In the data rows, zero lies at 4.5, halfway between 4 and 5.
Here are some numbered points:
array([4, 4, 3, 6, 3, 5, 3, 9, 3, 4, 5, 5, 6, 3, 4, 4, 4, 5, 4, 3, 3, 8, 5, 3,
       3, 6]) 0
array([4, 4, 6, 4, 5, 2, 5, 2, 6, 3, 5, 4, 5, 5, 8, 3, 2, 8, 8, 6, 3, 2, 2, 6,
       6, 3]) 1
array([8, 4, 9, 1, 4, 6, 7, 1, 2, 2, 2, 3, 1, 9, 4, 5, 3, 3, 7, 3, 4, 2, 6, 5,
       4, 3]) 2
array([3, 6, 4, 6, 5, 3, 3, 7, 5, 6, 7, 4, 4, 4, 3, 5, 3, 6, 3, 5, 5, 3, 4, 5,
       4, 2]) 3
array([5, 3, 5, 5, 3, 5, 5, 4, 3, 2, 2, 7, 4, 7, 8, 5, 4, 3, 5, 3, 3, 8, 4, 4,
       4, 6]) 4
array([5, 4, 5, 4, 8, 2, 6, 4, 7, 5, 7, 3, 4, 5, 2, 4, 3, 5, 4, 4, 5, 4, 3, 5,
       6, 5]) 5
array([5, 3, 2, 6, 2, 5, 3, 1, 4, 7, 3, 8, 3, 2, 9, 3, 9, 2, 3, 9, 3, 7, 4, 3,
       4, 3]) 6
array([6, 1, 6, 3, 5, 4, 4, 3, 2, 3, 4, 4, 3, 4, 3, 5, 5, 3, 7, 4, 5, 5, 9, 5,
       9, 5]) 7
array([4, 4, 4, 5, 5, 3, 4, 6, 5, 7, 6, 2, 4, 3, 2, 8, 3, 6, 4, 5, 6, 4, 4, 5,
       4, 3]) 8
array([4, 5, 6, 2, 4, 4, 5, 3, 4, 9, 6, 5, 4, 3, 4, 4, 7, 5, 3, 3, 9, 4, 2, 4,
       4, 3]) 9
array([5, 9, 5, 3, 5, 4, 6, 1, 1, 2, 1, 2, 2, 7, 3, 9, 3, 3, 5, 2, 8, 6, 6, 4,
       5, 8]) 10
array([4, 5, 4, 7, 4, 7, 4, 6, 3, 5, 3, 5, 5, 4, 4, 4, 4, 4, 5, 3, 4, 5, 4, 4,
       3, 5]) 11
array([3, 6, 4, 4, 6, 5, 3, 5, 8, 6, 8, 5, 4, 3, 4, 3, 2, 9, 3, 5, 3, 3, 3, 7,
       5, 2]) 12
array([6, 4, 4, 5, 3, 5, 6, 3, 4, 4, 3, 6, 5, 4, 4, 5, 5, 3, 4, 3, 5, 7, 5, 3,
       4, 7]) 13
array([4, 4, 3, 7, 3, 4, 4, 4, 4, 3, 3, 7, 6, 4, 4, 7, 5, 4, 4, 3, 5, 6, 7, 3,
       3, 7]) 14
New points follow, each followed by the numbers of its three nearest points above by angle, nearest first.
array([4, 4, 4, 4, 8, 2, 6, 4, 8, 6, 8, 3, 5, 3, 2, 4, 3, 6, 3, 4, 4, 3, 3, 5,
       5, 4]) 5 12 8
array([3, 6, 4, 6, 5, 4, 3, 7, 5, 6, 6, 4, 5, 4, 3, 4, 3, 6, 3, 4, 5, 4, 5, 4,
       4, 3]) 3 12 8
array([6, 1, 7, 3, 4, 5, 4, 3, 2, 2, 3, 4, 3, 4, 3, 5, 5, 3, 7, 3, 5, 5, 9, 4,
       9, 5]) 7 2 10
array([4, 5, 4, 5, 4, 6, 4, 8, 3, 4, 4, 4, 5, 3, 4, 5, 4, 5, 6, 4, 4, 7, 5, 3,
       3, 5]) 0 11 14
array([4, 7, 5, 2, 5, 4, 5, 2, 3, 8, 5, 4, 3, 4, 4, 7, 6, 4, 3, 3, 9, 4, 3, 4,
       4, 5]) 9 10 8
array([5, 3, 6, 3, 5, 4, 4, 5, 2, 3, 2, 5, 3, 8, 9, 4, 9, 3, 5, 3, 3, 4, 4, 4,
       5, 4]) 4 2 6
array([2, 9, 5, 5, 5, 8, 3, 2, 9, 4, 5, 6, 5, 5, 4, 1, 3, 7, 3, 3, 2, 2, 2, 5,
       7, 2]) 12 1 3
array([4, 4, 4, 4, 6, 6, 4, 5, 5, 6, 6, 3, 4, 3, 3, 6, 4, 4, 4, 5, 6, 3, 5, 4,
       4, 4]) 8 3 9
array([2, 4, 4, 5, 4, 4, 5, 5, 4, 5, 5, 9, 5, 2, 6, 7, 3, 4, 3, 3, 5, 4, 9, 4,
       3, 5]) 14 0 13
array([3, 5, 4, 5, 4, 4, 6, 4, 4, 4, 5, 8, 5, 3, 5, 7, 4, 4, 4, 3, 5, 4, 8, 3,
       3, 5]) 14 13 10
array([5, 3, 6, 3, 4, 4, 4, 5, 2, 3, 2, 5, 3, 9, 9, 4, 9, 3, 4, 2, 3, 5, 4, 4,
       4, 5]) 4 2 6
array([3, 6, 5, 4, 7, 3, 3, 6, 9, 5, 5, 4, 5, 4, 4, 2, 3, 7, 4, 7, 3, 3, 2, 7,
       6, 2]) 12 3 1
array([5, 4, 4, 5, 4, 5, 4, 8, 3, 5, 4, 5, 5, 4, 4, 5, 4, 4, 5, 3, 4, 8, 5, 3,
       4, 6]) 0 11 13
array([6, 3, 5, 4, 4, 5, 7, 4, 4, 3, 3, 6, 5, 4, 4, 7, 5, 3, 4, 4, 5, 7, 4, 3,
       3, 5]) 13 4 14
array([3, 6, 4, 5, 6, 3, 3, 8, 6, 7, 6, 2, 4, 4, 3, 4, 5, 5, 3, 5, 3, 2, 7, 3,
       3, 4]) 3 8 12
array([6, 4, 5, 4, 5, 5, 8, 2, 4, 3, 3, 5, 4, 5, 3, 4, 6, 2, 5, 4, 5, 6, 6, 3,
       4, 8]) 13 10 2
array([5, 4, 4, 5, 3, 5, 7, 2, 5, 3, 3, 5, 4, 4, 5, 5, 6, 4, 5, 3, 5, 6, 5, 3,
       4, 8]) 13 14 4
array([3, 4, 6, 5, 5, 1, 4, 2, 7, 3, 5, 5, 6, 4, 8, 1, 2, 9, 8, 5, 1, 1, 2, 7,
       7, 3]) 1 12 5
array([7, 3, 5, 3, 3, 4, 6, 3, 3, 4, 2, 4, 4, 5, 4, 7, 5, 2, 4, 3, 5, 8, 5, 4,
       5, 6]) 13 10 4
array([4, 3, 4, 4, 6, 3, 5, 5, 6, 6, 6, 2, 5, 3, 2, 7, 4, 5, 4, 5, 7, 4, 5, 4,
       4, 3]) 8 5 3
array([4, 3, 4, 4, 5, 4, 5, 3, 5, 8, 8, 3, 4, 3, 3, 7, 4, 5, 5, 6, 5, 3, 4, 4,
       5, 3]) 8 3 5
array([4, 4, 3, 7, 4, 5, 3, 8, 4, 4, 5, 5, 5, 4, 4, 5, 5, 4, 4, 4, 5, 5, 6, 4,
       3, 4]) 0 11 14
array([5, 5, 4, 3, 6, 4, 5, 4, 4, 5, 5, 4, 3, 6, 3, 4, 4, 5, 5, 6, 4, 5, 3, 5,
       6, 5]) 5 1 2
array([4, 4, 4, 2, 7, 3, 6, 4, 8, 5, 7, 3, 4, 3, 3, 3, 4, 5, 5, 8, 5, 3, 2, 5,
       6, 4]) 5 12 1
array([5, 3, 3, 5, 3, 5, 4, 1, 4, 6, 3, 6, 3, 3, 9, 4, 8, 3, 4, 9, 3, 5, 4, 4,
       4, 2]) 6 4 1
array([7, 4, 5, 2, 4, 7, 8, 2, 4, 4, 5, 3, 2, 3, 3, 5, 6, 4, 6, 4, 6, 4, 3, 6,
       4, 3]) 2 9 10
